Each row is where one point has got to under a steady rotation. How many ticks took it there?
The counts run from 0 to 140.
[ -6   6   2   9   5   2 -25  -1   8  25   4 -14   7 -20  -4  -1  10 -25
 -10  18  14  -5  10  -3 -11 -27 -10  -2  -1  -5 -13  13 -19  11  14 -12
   3   8 -12  -1 -24   6 -25  17 -22   7   1   8 -14 -27  26  -7   2 -25
  -2  24  13  20  12 -17  -7 -16   8 -16 -23  -4  -3  -6   1   8]	44
[ -9  23  16   6   8  19 -17   0  19  38   6 -33  17  -8  -9   7  -3  -3
 -14   8   6  -3 -17  -8 -11 -15  -4   0  10  -2   4   5  -9   2  -5 -17
   3  15  -9   1 -17   6 -33  11 -23  10 -13  -7 -19 -18  12   3   7 -18
  -1   8  17  25  22  -1   8  -8  -1   0 -23   4   2  -3  13  -5]	28
[ 14  20  12 -16   9  -6 -24  -4  22  23  -5 -30  22  -8  15  -2 -10 -22
 -21   8   8   5  -4  -7  -5  -5 -12  12   2  -1   0  -6   0  23  24   1
   1   3  -3   1 -37  -8 -27  -1  -9  14   0  -3 -13 -18  24   3  -5 -13
   3  11  13  -9  18  -1   1 -16 -10 -10 -24 -14   3  -1   2  -8]	130
[-16  16   8   5   4  29  -9   5  21  35  -9 -27  12  -8 -11  11  -2  -7
 -15  15  13   3 -14 -15  -1 -12  -8  -2  20   3   5  14  -1   4 -12 -16
  -7  10 -10   5 -27   9 -34   0 -21   5  -2  -2 -19 -27  19   8  17 -12
  -6  10   6  18  26  -4   4  -4   3   0 -18   6   4 -12   4  -8]	30
[-11  18   6   7   3  19 -22   7  13  32   2 -29  12 -12 -10   8  13 -16
 -14  10  16   2   2  -1   2 -10  -9   8  -1   4   0  14  -3   5  12 -21
   0   9   0 -12 -17   4 -31   1 -33  13   1   7 -24 -21  17  -4   3 -17
   3  29  10  15   7  -6  -9 -13  -2  -8 -20  -1   5   3   3  -6]	38
[ -6  14   7 -10   0  -6 -24  11  24  23  -1 -29  27  -6  -1  -1  -4 -22
 -14   8   8   4  -1 -11  -9  -5 -21  14  14  -5   9   3  11  22  23   4
   5   9  -2  12 -34   3 -19  -4 -20  12   8  -6 -15 -16  32   3   5  -7
   2  10  18  -9  16  -2  -3 -18   0 -16 -11 -10   1   5  -4  -9]	132
[-14  18   8  -5  14  19  -5  11  -7  18  18 -13  -1 -11 -10   3  12 -20
  -7  -2   7  11 -14 -12 -15 -33   1  -1   3 -15   8   4 -16  -1  -2  -7
   4  26  -4   0   1  -9 -33   9 -33  16   7 -17 -28 -11   9   6   9 -22
 -12  -8   0  20  18 -11   1 -13   8  -2 -17   4   6 -11  -3 -14]	106
[ 14  27   8 -25   7  10 -22 -10   4   3  14 -17  17 -12  12   1  -5 -23
   0 -16   1   7 -10  -6 -18 -14   6  -2  -6 -20  14 -13 -13   8  15   3
   3  16  -8   6  -8 -10 -23  -2  -8  14   7 -34 -23  -3   9   0   8  -6
 -19 -11   2  -3  25  -8   2 -15  -2 -18 -14 -18  13 -13 -11 -29]	2
[  2  32   9 -12   9  19 -12  -4  14  16  13 -29  28  -5   7   0 -13  -2
  -9 -12  -2   8 -16 -19 -13 -16   7 -12   3  -9  24 -13  -4  -1   3  -5
   1  22  -5   5 -13  -8 -33   1 -10  13  -6 -24 -21  -6   2   6  17  -6
 -11 -17  12   2  24   0   8 -13   6  -4  -9  -9   7  -6  -3 -24]	12
[  1  11 -16  -9  -6  -1 -25  -1   9   4   9 -12  13 -23   2  -9  10 -28
  -8   2  11   2  20   0 -14 -19  -9   5  -7  -7  -3  13  -1  12  34  -4
   7  15  -2  -8 -21   2 -24  10 -22  13   7   8 -14 -15  25  -7   4  -8
   2  22  15   3   7 -19 -10 -21   7 -31 -13 -20  -5   0  -2  -3]	54
[ 14  22   4 -23  -2  20 -10   6  11  -4   9 -14  12  -2  12   3  -6 -18
  -7 -13   7  16  -5 -21  -3 -13   5  -5   2 -17  22  -3   1  -2   6   2
  -6  12   1   2 -20  -5 -21 -18 -14  16  11 -27 -21  -7   6  12  21  -3
 -13 -22  -4 -13  34 -11   3 -12  -2 -11  -7 -17   6  -8 -18 -33]	5
[ 18  10  -3 -19  -4  -9 -26  -4   5  -3   7 -14   9 -19  14 -10   3 -15
 -17   2   5  -7  31  -8 -18 -24  -5  -7 -14  -7 -16   5  -7   7  32  -8
  -5  13   0  -6 -25  -1 -21  12 -11  10  -1  13  -3 -17  18  -1  11  -8
  -6  12   8   0  20 -27  -8 -24  17 -28 -11 -15 -13  -9  -3   1]	59
[ 11  10  13  -3  -9 -18 -24  -2  24  19   1 -31  22  -2   9  -2 -18 -12
 -12   4   8 -11   0 -10 -10 -11 -13   0   8  -9   1  14  -4  17  17   1
   2   6 -13   7 -42  10 -11   4 -12  11  14   3  -5 -33  35   0  14 -12
   2   9  11  -3  29  -4   4 -13   2 -15  -8 -15  -3  -6   3   1]	138
[ -4  11  12  -8  14 -12 -13  11  10  18   8 -23  13  -6   4  -6  -5 -20
 -23  11   6  15  -9 -23 -20 -24  -9   5  10  -9   1   0   0  21  14   8
   6  24  -7   8 -25 -16 -29   8 -26  12   6  -8 -13 -20  28   7   6 -23
  -1  -3   9   1  15  -8   4 -19   5  -4 -23   0  -1  -5   1   3]	122
[  8  14 -13  -5  -4  -1 -22 -11   5   8   4 -11   5 -23   2  -4  11 -29
 -14   8  18   6  14   2  -6 -15  -6   5 -15  -7 -10   6 -11  14  33  -7
  -1  10   0 -16 -27  -2 -29   8 -16  11   9  10 -20 -15  19  -5   0 -11
  11  26  11  -4   9 -15 -12 -21  -1 -27 -17 -21  -3  -6   0   1]	53
[ 21  28  19 -24   6  14 -21   4  14   3  24 -20  14  -7   9  -3  -3  -8
 -13 -16   1   5   2 -19 -12 -18   4  -8  -9 -15  18  -6  -8  -4   6  -7
  -4   5  -5   0 -20  -6 -22  -9 -12  18   6 -24 -16   0   1   2  12 -10
 -15 -26   8  -7  33  -9   4 -11  -4 -10 -16  -9  -4  -6  -8 -27]	7
[  8  19   8 -35  -2  21 -12 -26  17  -5  -1 -23  11 -11   3   7  -3  -4
   8 -12  -4 -15  -7   7 -16 -19   0   1   4 -20   1  -6   4  -2  23 -11
   3  16  -1   4  -6  12  -8   8 -15  18   0 -14  -9  -1  14  10  19  14
 -12  -1   4   9  33 -10  12  -4  12 -29   3 -12  13 -20   5 -27]	80
[  1  21  12  -4  14  23  -5   5  -5  18  20 -18  -1 -11  -5   7   8 -18
 -10  -5   8   6 -20 -11 -16 -29   4  -1   2 -17   5   1 -22   1   2  -6
   7  20  -7  -9  -2 -12 -33  10 -34  24  10 -13 -29  -7   2   1   8 -23
  -4  -7   1  19  16 -11  -1 -10   1  -6 -21  -1   5 -10   6  -9]	105
[ 15  19  19 -26  -4  20 -12 -15  20  -5  13 -28  -8   2  -8  11   4  -4
   4 -10   7 -16  -9   4  -5 -29   1   2  -5 -25   1   4 -12 -11  11 -12
   2   6  -5   1 -10  13  -3   3 -28  19  18 -15 -10   0   8   5  18  -1
  -7 -15   2   9  42 -12  16   2   3 -18  -6 -12  13 -15   8 -26]	86
[ 10   7 -14 -16  -8  -5 -15 -18   6  -7  -6 -10   2 -16  19 -11  -6 -18
 -10   5   9  -3  17 -11 -13 -28  -3  -5  -6 -13 -11   7  -5  16  31   1
   0  16  -7   0 -27   7 -21  15  -6   4   7  10  -6 -20  24   5  19  -3
  -1   6   5  -3  22 -22   0 -21  16 -31  -5 -21  -6 -18   2   0]	61
[  5  21  16 -10  15  27  -5  15  -7  17   1 -10   0 -11   8   1   5 -21
 -19   2   8  23  -8 -19  -3 -25   0  -2  -1  -7  -1  -2 -22   0  -5 -12
 -13  14  -4  -7 -10 -18 -40   1 -20  11   3  -9 -23 -16  -1  13  14 -22
 -12  -8 -11  11  17 -14  -7 -14   0   4 -24   7   1 -15 -12 -11]	109
[ 11  21   5 -30  -9  31 -10 -15  14  -6 -10 -25   4  -4   2  10  -3  -5
   7  -7   7  -9  -2   2   0 -15  -2   3   1 -17   3   5   4 -11  10 -13
  -8  12   5  -4 -13  14 -10  -2 -19  14   7  -7 -13  -2   9  16  31  12
 -13  -5  -7  -1  37 -15  10  -4   2 -21   7 -12  11 -20  -1 -32]	82
[  8  17 -15 -30  -3   8 -24 -16  11  -4  -6 -13  18 -23  13  -7   0 -15
  -1   1   2   2  21   1 -18 -16  -9  -1  -6  -9  -4   0   9  10  37  -9
  -1  21   2  -4 -19   2 -23   8  -4  11  -7   5  -8 -10  16   7  15   8
  -9  15   9  -4  17 -21  -7 -23  17 -34  -1 -18  -4 -12  -5 -11]	64
[  0  24  19   2   7  32 -19   0  18  36 -10 -28  10 -12  -1  11   3  -9
 -22  15  13   0  -4  -4   0  -7 -12   2   5   3  -3   7  -8   5  -7 -26
 -13  -6  -5  -7 -28   9 -35  -2 -15   7 -10   1 -21 -24   6   4   9 -18
  -3  15   1  16  24  -4  -1  -3  -7   2 -21  10   3  -7  -1  -9]	32
[  6  31  19 -12  13  28 -16 -11  26  18   4 -26   7  -7   4   4 -10 -13
 -23  -4  -1   3 -15 -13 -15  -8   5  -7   0  -5   7 -11  -8   3   2 -11
  -9   1 -12   2 -22   5 -31  -8  -2  13  -2 -21 -17  -6  -1   2   1 -13
  -8 -17   8  11  35   4  12  -4  -3  -2 -24  -3   2  -9   5 -22]	17
[ 15  17   8  -8  -7  -3 -20 -13  16  25  -7 -32  38  -7  18   4 -21 -10
  -4   8   7  -9  -2   0  -7  -7  -9   1   3  -1   1   2  -9  11  17  -3
   0  14  -7   1 -37   5 -21   9  -4  14  -3   2 -20 -29  25   2  15  -5
   1  20  14   0  19   0  -3 -17   0 -13  -2 -25   6  -5  -2  -2]	140
[ 12  18 -15 -27  -4   2 -16 -21   7  -1  -8 -15  16 -21  20  -8  -4 -19
  -7   3   3  -1  14   0 -12 -17 -10  -4 -11  -6  -8  -6   1  13  35  -2
  -2  21   1  -6 -21   2 -27  11  -4   7  -3   7 -10 -15  17   7  12   4
  -1  18   6  -3  15 -15  -4 -26  12 -33  -5 -25   0 -17  -5  -7]	63
[ 14  16  15 -13  15   2 -15  18  10  13   4 -18   3  -4  10  -4   3 -19
 -32   5  10  19  -3 -27  -2 -20 -10   6  -2  -5   5   0 -10   8   5  -3
  -3  15   0  -8 -32 -17 -34  -6 -23  13   7  -3 -12 -15   8   9   6 -26
   4  -9  -1 -12  19 -12   0 -16  -8   7 -31  -1  -5  -4  -4  -4]	119
[  4   7   4  12  -5  12 -17  12  11  23  -1 -20   0  -9  -3   6   7 -18
 -20  19  18   0  11 -14   7 -17 -12   1   1   1  -7  23 -16   0   3 -18
  -9   1  -5 -12 -33   6 -28   2 -26   8   7  17 -19 -29  19   1  15 -19
   7  17  -1   6  20 -16  -8 -10  -2  -4 -19  -3  -4  -4   3   3]	41
[  3  13  11   7   5   4 -24   2   5  26   4 -19   6 -18  -1   0   9 -17
 -18  15  14  -7   9  -2  -3 -24  -9  -1  -2  -3 -14  12 -23   7  11 -18
   0   5  -8  -5 -29   3 -26  11 -21   7  -1  12 -18 -26  16  -5   3 -27
   4  27   9  19  13 -12  -8 -12   2  -8 -24  -6  -3  -3   7   7]	43
[ 16  15 -12 -30 -13   5  -7 -17  15 -11  -2 -29  12  -9  13   2  -8  -4
  -3  -3   2  -7   3  -3   0 -21  -1  -3  -5 -17   9   3   4  -3  25  -3
   3  25   6  -9 -24   7 -14   4 -18  12   7   5  -8  -8  17  13  29  11
   3   0   4 -12  27 -15   7 -18   5 -28   5 -28   5 -14   3 -20]	72
[ 15  12   8 -33 -10   9 -15 -20  18 -11   3 -20   5  -6  10  -2  -2   4
  -2  -7  -4 -16   8  -6 -11 -32  -4  -8   1 -22  -6   6  -2  -3  15  -9
  -5  12  -2   5 -23  13  -5   3 -11  13   4   0   2  -9  17  13  30  12
 -13 -10  -1  -2  42 -17   8  -6  11 -27   3 -11   0 -19   0 -19]	76
[  8  12  20 -12   5  -5 -18   5  22  16 -13 -20  10  -6  15  -3  -6 -23
 -24  15   8   9   0 -19  -5  -8 -16   7  12  -7  -8   3   5  26  12   3
  -9   0  -7   8 -41  -3 -24  -5  -9  11   8   2  -7 -24  28  12   6 -14
  -3   2   1 -19  29  -8  -2 -15  -4  -5 -22  -3  -1  -7  -6  -4]	128
[  2  19  24 -14  23  21 -11  12  -1  18   6 -11   2 -15   6  -1  11 -17
 -21   1   5  13  -6 -16 -17 -26   1  -2   2  -7  -6  -2 -16   6   1 -15
 -10   9  -4   1 -11 -16 -39   3 -19  15   1 -12 -23 -12   2   8   4 -26
 -13  -7  -8  11  18 -13  -3 -10   5   2 -31  11  -2 -11  -8  -9]	110
[ -2  22  16 -14   8  24  -8   4  21  13   6 -26  14  -8   3   1  -7  -3
 -14  -8  -1   7 -10 -25 -14 -15   2  -8  15  -9  19   2   4  -3  -5  -6
  -8  10  -6  16 -20   0 -27  -4  -5  12  -3 -20 -16 -16  13   8  22  -5
 -22 -22   1   3  37  -3  11  -8   7  -1  -9   8   2  -8  -5 -26]	14
[ -4  30  20  -8  10  23 -19  -8  27  22  10 -30  10 -11  -4   0  -9 -10
 -19  -5   1   1 -18 -14 -17 -12   7  -1   5 -10  11  -9  -3  10   3  -9
  -3   2 -11   8 -16  10 -27  -3 -10  14   2 -26 -21  -9   7  -2  -1 -12
 -13 -15  16   9  32   4  15  -5  -4  -3 -21   2  -1  -7   4 -21]	18
[ 23  21   5 -38  -4  12 -20 -12  12  -5   4 -32  19  -9  12   1  -5   4
  -4 -10  -2 -13  12  -5  -9 -22  -2  -8  -8 -14  -1  -1   4  -9  21 -15
  -1  21   9  -8 -16   2 -14   4 -14  15  -4   7  -2  -1   8  11  30  11
  -9  -1   7  -4  27 -17   1 -15  12 -26   5 -15  -3 -10  -2 -22]	74
[ 14  12  10  -3  -8 -11 -22  -9  22  21  -4 -31  30  -3  18   2 -21  -8
  -7  11   9  -7  -5  -6  -5 -10 -10   1   5  -2   1  10  -6  15  15   1
  -1  11 -12   1 -37   9 -15   8  -5  10   6   3 -15 -31  28   5  18  -5
   5  12   9  -2  27  -3   4 -16   2 -15  -7 -21   4  -9   3   1]	139
[ -2  31  21  -4   4  26 -19   9  26  25   8 -38  15  -5 -11   6   2  -1
 -22  -4   3   5  -6 -14 -10 -10  -3  -4   6   0  14   7   2  -6  -2 -22
  -7   3   2  -1 -20   5 -28 -10 -23  18  -3 -11 -16  -5   5   0  10 -14
  -3  -7  16  10  25   0   7  -7  -3   2 -21   5  -5   3   3 -24]	23
[ -5  14  23 -11  20  18 -11  11   1  17   5  -8  -7 -13  -2  -4  13 -28
 -20   4   7  12  -6 -17 -22 -30  -1   3   3 -12  -7  -1 -15  13   5  -8
  -7   7  -8  -1 -10 -12 -36  -1 -23  15   7 -16 -20 -12   9   5   1 -27
 -17 -13  -4  12  20 -14  -1 -10   4   4 -33  17   0 -10  -3  -9]	111
[ -9  10   4  10  -4  12 -19  16  13  25   0 -23   3  -8  -9   6  10 -16
 -17  16  19   3  12  -8   6 -17 -14   2   7  -3  -2  29  -7   0   2 -17
  -4   5  -4  -6 -30   5 -26   1 -29   6   9  13 -19 -25  25   0  13 -19
  -1  19   4   9  19 -16  -7  -9   4  -5 -16   0  -1  -2  -1   0]	40
